In the rows, zero is written as 128.
Each path below is one point turned by a fixed rotation once a step. After each direction that follows a path, write how fast that rotation turns it, in degrees a step (0 if it stays still).
Each turn is a multiple of 5 degrees from 10 to 175, or 0.
Each row of a path follows its step; steps can be skipped.
Path 1:
step 0: [138 131 125 127 127 116 131 128 120 124 127 128 125 124 136 123 138 128
 112 124 142 130 125 131 130 128 131 120 133 126 117 128 129 133 136 132
 123 127 135 133 124 128 126 130 126]
step 1: [129 131 134 134 121 118 138 135 123 126 130 118 120 133 126 130 120 131
 119 122 132 128 140 136 122 128 124 123 130 116 126 132 120 126 134 127
 131 128 137 130 120 129 126 125 131]
step 2: [120 125 130 133 122 133 132 126 129 122 135 119 127 127 129 117 118 137
 125 123 131 130 136 136 134 124 127 123 128 124 125 116 129 124 139 117
 133 136 123 129 124 126 139 128 128]
step 3: [132 128 128 119 130 124 131 125 123 121 130 119 125 123 135 129 130 129
 135 132 135 133 124 128 131 120 130 129 137 122 120 119 134 126 137 126
 117 136 125 125 122 119 138 140 130]
step 4: [128 131 128 122 135 125 129 131 124 127 134 121 119 137 135 131 127 128
 121 127 137 129 112 129 126 122 121 125 131 121 116 134 120 132 134 126
 128 134 129 131 125 126 118 134 138]
step 5: [126 129 123 136 127 123 133 134 130 134 121 123 127 136 135 122 128 129
 116 116 138 127 124 132 127 138 132 121 133 124 120 122 122 130 139 123
 125 127 125 134 126 132 131 121 138]
step 6: [132 125 134 133 124 120 131 120 126 126 126 122 123 129 131 132 128 128
 127 129 139 126 137 135 124 133 135 121 129 122 132 118 130 123 134 120
 124 141 141 132 123 127 138 126 132]
step 7: [124 133 133 127 125 124 122 119 120 123 135 118 126 129 128 118 123 133
 130 127 139 130 130 131 129 122 134 126 128 121 127 130 126 128 129 127
 139 141 125 125 116 122 130 139 132]
step 8: [129 134 120 123 129 127 135 130 125 116 129 131 120 126 137 119 130 136
 121 125 136 136 124 130 134 126 135 123 136 122 118 129 133 134 141 128
 133 126 125 128 128 125 127 139 129]
step 9: [133 126 126 130 129 117 136 136 125 120 126 122 122 131 132 137 123 126
 121 127 133 134 130 138 130 125 122 122 140 127 118 127 122 123 140 132
 124 128 137 125 124 135 125 127 134]
step 10: [126 130 135 133 124 128 128 130 132 135 130 116 129 139 126 126 117 127
 119 124 131 130 132 129 134 125 120 123 127 120 118 114 125 129 132 120
 133 135 134 130 118 129 135 126 134]
[128 127 128 126 131 127 129 129 131 126 127 126 130 129 129 126 131 128
 131 126 130 130 126 127 128 126 128 127 126 129 129 131 132 128 128 128
 128 129 128 127 127 128 125 130 126]
85
[127 125 125 126 126 131 126 129 128 130 126 130 128 127 125 127 127 127
 128 128 127 126 127 126 128 126 128 129 127 128 130 132 128 127 127 126
 126 126 131 126 128 129 129 129 127]
0
[129 126 128 128 129 129 130 127 127 126 128 128 126 129 128 131 126 125
 128 130 128 129 129 130 125 127 128 128 128 127 132 129 127 125 129 126
 129 129 127 128 129 127 123 129 129]
140
[129 128 131 130 128 129 130 128 130 129 129 128 130 129 123 128 125 129
 127 128 130 127 126 130 128 127 129 126 128 127 132 127 131 125 128 129
 127 127 128 128 127 128 130 126 128]
85
